One turn moves each row of this set onto another row. After a few examples, where does it send each row asked below?
let: [  7  -8  13 -27  13   1 -26 -14  -8   4  -7  -1  -5 -23  13 -17 -24   0]
Gogen: [  5  -4  17 -25   7  -1  -7 -17  -6   2  15   8 -15  22  23 -22 -11   7]
Nisu: [ -5  -1  -3 -28  10  45  -3  -5 -31 -16  -7  13  22 -15   9 -13   4   8]
mes: [  0  13 -16 -43  -9  -5 -16 -11 -19 -16  -6   8   3   7   1  13 -15  21]
foto: [-22   2  -4 -53   5   7   9  -7 -27  -7  15  11   3   7   0  12  -7   2]
bagor: [  2 -16 -11 -17 -37   5  10  12 -15   1  -2   7  -3 -13   9  -7 -17  -5]
tunuv: [ 10  -2  -4  -5  -4  -4  13 -24 -10 -20  -5  31  -7 -17   7   1   1  34]
lig: [ 17 -15  10 -22  12  -1  -3 -20   3   0  11  17 -13  23   3 -12 -13   9]
toben: [ 15 -26  -5 -27 -29  -3   7   1 -19  -4   3  19  -5 -12 -11   4 -16  17]
kon: [  7 -26  11 -36  26  15 -10 -17  -8   3  -1  11  -6 -21   1 -12 -22  -5]
Zizal: [-16 -21 -12  -6  -5  22   4   2   8 -10  11  24   9  -9  -9  -3  11  25]
dum: [-11   3  -3   8  -6   0  27 -11  -3  -7   0  17  -1 -19  14  -4   5   2]
fiva: [ 11  -3   6 -11   3  -1  -6 -13   8   4   4   6 -10  22  17 -19 -14  -4]
mipo: [ -3   7  -7  -9   1  28  -8   2 -14  -8 -13   3  30 -15  -4  -7   4   0]
zesis: [-16  -3  -2 -10 -15   7 -18  -1  -4 -14  11  16   5 -12   9 -11   9  45]
sev: [  3 -27  -8 -37 -25  24  16   3 -30  -7   5  20 -10 -11  17 -10 -17   4]
Zuno: [-21  -4 -13  -7 -15  26 -10   3  -1 -15   4  15   4 -10  25 -18   6  28]
Buke: [-25 -21  -1 -22   1  28   5  -2  -8 -12  22  27   3 -10   5 -10  13  32]
dev: [  1  -4  -9 -11  -1  21  21 -22 -17 -22  -5  31 -11 -17  30 -10   0  21]
nuf: [  8   1   1 -19   6  16 -14  -9 -21 -13  -7  12  28 -14 -20   2   5  23]
gifom: [ -8  12 -24 -44  -8  18  -7  -7 -20 -17 -10   8   0   8  23   3 -18   6]
Tinaf: [  5  -8   9 -26  13   7 -24 -11  -7   3  -9  -2  -5 -22  18 -19 -25  -5]
kad: [-15   2 -19 -35  -1   6  10  -1  -7  -3   1   8  10   7 -10  17 -10 -10]
Nafa: [ -9   7  14 -31   8  19 -13  -7 -37 -10   5   7  23 -16   0  -8   9  21]
Fezan: [ -3 -16  10 -36 -30  -5   4   4 -36  -1  15  11  -9 -14  12  -8 -13  17]
kes: [ 10 -25   7 -30  24  13 -10 -16  -3   4  -4  10  -4 -20  -4  -9 -22  -7]
romi: [-16   2  15 -10   0  -6  23 -16 -22  -9  16  21  -6 -20  18  -6   9  19]
zad: [ 11 -16   5 -24  13  16   4 -18   1  -1   8  17 -15  24  19 -20 -13  -2]

Zuno goes to Buke
mipo goes to Nisu
Now find these:
Tinaf goes to kon
lig goes to fiva
gifom goes to foto
bagor goes to sev
dev goes to romi

